In the data rows, 128 means zero.
Some points, one per row:
[106 109 163 130  48 179 145 138 134  47 106 114 166 158 143 124 109  62
  81 159 135 135 162]
[135 136 104 124 132 111 116 119 122 160 131 135 138 120 131 130 150 144
 135 117 114 127 112]
[ 92 107 147 111  81 172 123 135 118  59 115 114 181 159 150 114 135  81
 113 134 135 135 149]
[145 107 165 156  71 155 156 122 140  76 114 136 121 134 130 128  84  94
  92 158 136 120 146]
[ 42 119 100  98  86 152  81 150  67  63 103 123 239 175 176  75 195  79
 130 105 133 167 127]
[121 100 186 180  90 162 195 124 140  66 103 139 145 157 128  93  74  60
  69 168 125 127 162]
[146 125 134 136 151 124 138 132 144 151 141 120  89 107 118 143 126 147
 132 144 130 119 123]
[ 81 124 129 105 110 150 107 142 112  79 120 106 168 156 139 116 142  92
 127 124 125 142 149]
[ 21  94 149 101  52 202 107 164  79   0  90 112 251 211 169  71 151  25
  86 126 128 162 184]
[108 120 194 132  80 180 150 145 127  55 111  95 125 146 113 135  84  73
  92 164 138 119 161]
[173 136 109 139 166  83 131 105 147 183 140 141  92 109 110 149 115 163
 138 114 110 113 121]
[154 136 110 142 153  88 130 110 156 166 146 136 102 121 112 146 109 146
 147 113 103 123 127]
[120 133 104 112 165 105 108 110 126 164 139 122 137 154 147 137 157 151
 171 113 127 131 115]
[ 62 126  81  81 124 131  68 132  63 104 112 122 229 169 163  84 198 111
 161  79 131 155 110]
[201 156  90 127 211  56 111  96 151 243 158 146  70  66 101 167 143 216
 170 101 117 111  81]
[ 79 114 132 117 131 152 116 135 106 102 116 112 166 151 145 100 145 113
 120 124 121 142 152]
[130 100 218 170  79 186 200 134 162  47 105 120 123 145 121 119  55  49
  70 187 137 104 171]
[113 135 159 115 114 146 148 183 132  92 136 123 125 197 152 110  82  83
 148 161 152 114 171]
[103 118 126 113  91 151 111 122  96  93 110 120 185 146 141 102 153 104
 114 107 137 141 132]
[216 121 182 181 136 132 217 111 197 171 153 125  10  66  84 181  45 176
 101 186 133 103 134]
[122 125 159 153 100 154 149 138 149  97 120 120 109 159 110 138  87 102
 103 142 121 117 172]
[182 138 139 154 129 124 150 129 154 171 135 134  61  91  92 164 100 165
 130 138 137 109 118]
[139 144  95 130 167 105 111 118 116 190 131 133 117 100 116 135 159 186
 159  95 136 126  87]
[202 142  94 151 185  66 138 103 143 223 149 161  75  69 103 141 138 205
 162 106 116 124  72]
[133 136  97 117 157  95 102 115 121 159 138 130 133 124 124 134 147 149
 152 102 120 130 114]
[129 125 127 120 119 143 111 130 116 127 128 126 141 118 143 119 154 131
 133 128 139 128 111]
[117 130 136 121 108 146 125 138 125 113 118 119 132 123 129 129 131 126
 130 124 145 124 121]
[ 46 129  85  79 119 138  70 143  56  89 108 118 232 184 151  87 198 103
 147  69 121 161 140]
[ 92 109 149 145  57 171 129 142 109  50 101 133 173 130 149  92 131  85
 103 126 147 169 128]
[166 127 137 149 148 110 146 117 157 153 143 136  76 109 106 147  92 148
 124 139 123 112 129]
[ 64 110 129 117  85 161 109 144  83  61 101 119 206 172 166  85 164  76
 114 127 133 151 144]
[155 153  93 127 186  74 120 119 134 200 145 145 121 122 122 133 129 171
 165 101 109 115 110]
[149 149  76 102 171  81  82 111 110 194 145 137 131 101 127 139 177 178
 172  89 122 134  86]
[128 120 108 132 115 136 142 143 140 126 137 164 133 133 131 118 126 129
 112 113 111 134 135]
[120 115 132 136 119 135 136 129 134 111 133 135 142 145 133 115 118 110
 119 127 119 127 143]
[165 106 154 146 101 140 150 133 148 126 132 140  87  95 103 142  99 135
  92 146 127 123 131]
Then 12 other points, each followed by its number:
[ 91 131 122 110 118 134 108 148 105 104 115 111 156 152 137 118 141  96
 132 115 138 137 144] 0
[ 61 103 167 134  63 185 141 149 115  30 103 106 176 184 153  93 120  54
  85 163 135 147 170] 1
[109 133  76  95 154  98  82 129  86 149 123 136 173 128 141 112 179 142
 162  92 118 137 108] 2
[156 143 125 152 162 116 138 119 146 176 141 127  75  99  98 148 114 174
 132 129 127 123 121] 3
[159 111 192 190  65 172 217 151 172  85 111 139  59 113 107 143  51 114
  65 194 136 109 151] 4
[142 127 129 130 140 123 134 122 143 137 140 133 113 126 115 143 113 134
 132 127 116 114 137] 5
[134 145  78 105 172  82  89 117 107 183 140 134 138 116 130 130 168 167
 170  91 118 133  98] 6
[194 119 166 154 109 142 176 121 160 139 134 134  49  73  95 169  78 153
 103 170 142 108 119] 7
[113  92 195 148  50 196 169 153 141  52 117 112 118 144 121 120  81  77
  60 178 138 135 173] 8
[124 148  44  92 202  58  69 120  94 217 161 149 166 116 131 108 201 183
 195  49 109 153  75] 9
[113 165  36  67 193  66  35 109  70 192 139 142 169 120 141 117 215 159
 194  48 123 130  79] 10
[135  92 213 169  71 195 202 145 183  64 120 104  84 129 125 135  57  84
  55 218 134 117 169] 11
Which of these numbered points is nearest to each point below, ignoring the 2 directions in which the first points spread most? Its number follows each.
[178 109 197 198 114 148 210 126 197 123 135 132  29  98  99 154  44 130
  74 202 121 104 148] > 1
[112 128 131 125 103 143 116 135 112 105 118 124 155 153 142 123 133 103
 122 128 124 128 139] > 6
[160 113 137 150 158 116 156 118 140 160 128 144  93  96 115 130  99 155
 117 142 115 117 123] > 2
[163 115 156 182 147 105 187 112 155 144 120 156 105 118 111 108  86 125
  99 148 112 119 131] > 9
[ 70 137 126  96 113 137  98 147  99  75 116 103 181 172 138 121 143  77
 141 116 131 137 153] > 0
[102 117 135 105 123 167 123 130 140  98 140 124 151 156 145 125 126 101
 134 127 120 115 152] > 5
[115 161  84  94 170  65  81 125  85 163 125 134 188 134 136 120 164 127
 172  74 122 126 110] > 10
[157 137 117 119 133 118 114 121 123 150 137 130 104  89 117 153 141 160
 141 124 133 123 102] > 7
[159 129 146 133 105 137 130 124 129 124 125 126  99 100 123 151 124 130
 117 151 144 119 110] > 7
[119 152 134 118 144 111 121 151 125 122 129 115 107 118 118 146 111 109
 133 132 149 118 134] > 0
[181 135 118 130 138 106 120 118 137 176 140 139  79  79 114 157 131 173
 139 138 137 111  91] > 7
[ 47 134  88  64 132 139  57 149  70  89 120  97 212 175 160 100 200  99
 164  92 133 157 136] > 0
[121 125 158 159  73 156 174 151 138  88 101 140 115 134 127 124 103 113
  88 162 132 130 148] > 4
[ 96 125  93 106  97 130  85 135  94  84 109 134 177 124 144 122 174 114
 147  95 141 162 115] > 7
[187 123 206 184 102 154 203 143 199 152 147 121  29  90 109 172  43 135
  81 222 116  86 141] > 11
[113  83 224 172  43 211 203 154 167  23 107 106 112 164 129 121  38  46
  50 217 139 116 198] > 1
[161 130 170 170 117 149 180 134 170 140 129 118  54 113  90 164  63 134
 100 163 138 106 150] > 3
[103 124  82 100 167 105  87 121  82 148 118 139 184 134 145  98 173 144
 148  85 109 145 119] > 2
[149 173  65 114 164  76 116 156 124 203 146 156  95  96 131 150 180 196
 175 108 122 127  75] > 4
[136 120 113 129 171 103 128 111 122 169 126 140 122 102 124 115 128 159
 133 120 115 122 121] > 2
[105 134 170 172  95 152 172 152 179  88 134 109 109 184 166 114  74  75
 134 187 144 127 150] > 1
[112 106 201 153  53 200 172 147 163  40 113 108  97 140 132 135  73  69
  70 195 149 117 168] > 11
[203 114 141 196 119 106 191 108 191 142 124 179  57  66 103 149  67 166
 100 142 129 133 120] > 4
[121 118 162 144 106 157 143 115 139 100 118 110 120 139 118 125  99 116
 100 136 130 116 156] > 3
[107 137  97 116 139 125 101 126 103 150 122 124 155 129 132 110 163 151
 149  98 141 132 104] > 3
[131 117 161 148 116 148 166 132 151 107 134 119 100 133 117 139  90 116
 104 165 125 121 153] > 1
[167 123 138 146 134 119 150 131 149 164 143 134  76  90 108 148 112 157
 116 146 130 125 118] > 8
[229 150 109 161 189  65 148  97 173 240 157 154  24  51  84 177 104 217
 145 136 109  94  83] > 2
[ 79 131  85  92 128 124  72 129  69 110 116 122 205 160 162  95 193 116
 153  89 130 156 113] > 6
[ 95 127  80 112 174  88 102 128 117 146 140 145 166 139 114 109 151 141
 148  72 101 164 134] > 9
[138 113 148 152 125 136 159 128 147 125 130 131 101 126 123 124  99 119
  99 151 123 130 140] > 1
[146 139 146 148 124 136 145 132 148 148 129 123  84 121 104 151 102 144
 121 140 139 118 141] > 3
[111 136 112  98 118 140  88 141 102 123 122 126 162 123 155 120 181 127
 149 112 147 136 107] > 7
[103 154  60  78 197  82  58 131  90 182 144 120 151 120 133 131 199 170
 195  79 116 141 100] > 0
[182 118 163 152 140 132 165 127 166 163 139 122  46  76  99 161  87 163
 108 177 132 102 121] > 11
[134 135 136 146 150 136 147 124 161 149 140 118  62 109 106 145 100 147
 118 147 130 110 126] > 3
[ 60 125  75  88 124 116  67 135  60 101 117 143 235 175 155  79 198  95
 144  66 115 168 129] > 9
[167 109 179 162 112 152 175 135 162 130 138 127  55 100  88 150  71 136
  78 172 129 114 149] > 8
Here are 12 other points, each followed by its number:
[ 82 116 112 101  83 143  92 141  77  81 108 128 206 164 153  95 170  85
 126 104 135 149 125] 0
[ 53 138 108  76 133 150  72 144  88  95 110  87 204 154 147 111 189 118
 169  84 155 139 121] 1
[139 154 108 110 161 105 112 140 128 197 149 123 124 108 136 143 156 168
 158 135 110 114  95] 2
[ 49 159  36  50 141 105  12 131  35 133 121 118 234 157 175  89 248 134
 192  42 146 158  85] 3
[221 120 166 200 136 109 195 114 199 193 147 149  10  62  89 160  62 179
  92 185 126 106 107] 4
[130 107 165 153 102 158 170 127 142  95 121 121 116 136 121 125  87 107
  91 160 126 124 155] 5
[184 145 110 141 183  79 135 107 151 216 149 149  76  87 109 145 133 185
 148 121 115 118  94] 6
[175 154 136 161 119 115 183 159 175 168 139 149  37  87 117 163 107 174
 121 174 130 109 105] 7
[250 136 107 196 175  54 180  89 207 227 145 191   2  24  80 173  72 225
 134 124 117 116  88] 8
[141 109 172 155 107 151 178 123 152 103 123 124 101 126 117 134  82 114
  92 166 128 124 156] 9
[ 81 122 105  94 106 151  83 142  76  89 117 122 200 151 166  97 185 106
 135 111 143 149 112] 10
[105 147  87  92 173 104  79 134 104 163 143 108 143 129 132 133 177 152
 179  98 123 133 109] 11
Which of these numbered points is nearest to each point below, ignoring the 2 directions in which the first points spread most? Its number follows each.
[155 108 143 179  86 132 171 118 164  85 105 165 107 104 124 130  87 123
  97 139 132 146 136] > 8
[196 145 105 136 174  88 124 113 151 222 155 137  58  60 111 165 141 207
 151 134 130 112  78] > 10
[119 125 110 130 129 119 126 119 129 124 124 142 120 146 131 118 114 119
 111 107 115 128 146] > 5
[157 134 128 129 145 111 144 119 141 162 143 128  94 104 108 160 114 168
 143 131 126 128 124] > 9
[174 153 104 127 175  92 129 122 146 210 159 136  70  83 111 166 133 198
 163 130 121 112  96] > 2
[118 159  81  87 177  89  73 120 104 170 145 115 140 126 119 147 174 156
 180  88 112 127 110] > 11
[114 117 142 126  63 151 116 124 104  71 104 137 173 150 142 115 132  83
  98 126 130 129 135] > 0
[ 85 131 133 112  72 158 114 161 103  64 115 120 174 177 162 100 130  73
 133 133 150 135 140] > 3
[ 72 101 187 125  61 206 149 154 130  22 111  91 148 173 143 121 101  55
  86 179 145 133 177] > 11
[ 87  89 193 156  61 205 187 155 141  44 105 113 151 164 127  91  82  66
  67 163 147 133 160] > 5
[ 78 132  94  83 139 124  74 134  88 112 126 110 183 149 144 116 171 116
 157  95 125 141 129] > 11
[126 137 100 105 139 114  97 131 120 126 126 132 130 105 124 148 144 140
 155 109 136 136 121] > 3
[ 99 114 140 123  61 157 121 137 103  52 105 128 183 166 148 111 125  73
 104 130 135 141 147] > 0
[111 114 143 122  54 156 116 127 101  63 100 129 178 153 142 121 131  80
  98 130 137 131 137] > 0
[ 95 128 124  94 126 142  99 146 100 102 131 107 161 146 136 124 158 108
 149 114 135 139 122] > 11
[159 125 153 139 124 135 148 135 150 150 136 120  82  88 118 148 118 143
 119 169 141 120 110] > 10
[ 44 126 131 106 106 181 107 148 109  59 109 105 173 169 143  96 142  73
 113 129 139 141 154] > 11
[ 93 114 123 134 112 136 131 126 108  89 110 137 184 167 148  97 129  96
 114 114 117 147 141] > 5
[180 138 153 151 172 102 162 118 160 175 143 135  76  90 101 144  98 133
 132 154 122  97 108] > 6
[146 111 164 149  95 161 156 132 140 107 123 128 105 112 132 129 113 118
  98 168 141 120 127] > 10
[ 75 125 125  97  99 160 116 138  92  68 117 106 188 167 150 117 150  96
 131 119 140 156 147] > 9
[ 96 126 129 107 123 138 106 133 117  99 129 108 150 146 132 130 140 107
 133 123 124 138 141] > 11
[ 22 147 103  84  90 168  55 154  45  37  94 102 241 197 152  77 197  60
 137  96 138 160 135] > 3
[107 106 153 141 110 164 162 141 134 110 124 124 139 134 122 102 108 113
 105 135 140 129 127] > 5
[156 137 131 161 140 109 145 114 144 155 126 143 102 108 107 132 110 145
 111 141 113 117 111] > 6
[138 127 131 123 116 139 124 119 129 132 126 126 124 119 138 134 142 138
 129 137 140 126 113] > 10
[106 120 139 116  87 166 118 131 114  88 114 119 161 144 159 119 155 101
 124 144 141 134 124] > 10
[ 98 103 187 127  54 201 156 156 130  42 110  96 142 142 143 122 106  64
  83 184 150 129 155] > 10
[120 115 128 139 102 138 133 140 123 115 124 135 144 128 140 111 138 116
 116 136 129 144 119] > 4
[103 131 115  99 112 129  94 134 104 103 118 119 160 144 140 121 147 103
 136 113 138 133 129] > 3
[160 130 160 149 133 135 166 142 178 139 141 120  42  95 107 166  87 149
 121 176 133 110 132] > 11
[101 162  38  66 199  64  37 125  68 187 143 125 187 138 143 118 217 168
 211  52 120 145  89] > 11
[ 55 145  78  67 153 112  63 137  75 107 125 114 220 178 151 102 189 101
 175  74 121 152 134] > 11
[194 126 131 160 132 103 155 105 161 168 139 151  72  93 103 151  87 158
 116 139 119 109 113] > 0
[ 67 121 131 109 100 169  95 149  86  71 105 112 182 152 157  99 170  97
 122 134 143 148 128] > 10
[166 122 173 158 109 149 164 121 154 123 125 136  82 109 116 137  85 107
  84 173 131 108 131] > 6
[104 131 112 103 124 128 102 134  97 123 125 117 170 127 143 118 171 125
 148 123 134 148 110] > 10
[118 143  91  97 182 104  84 125 108 158 143 120 156 125 136 124 176 150
 176  94 125 125  98] > 11
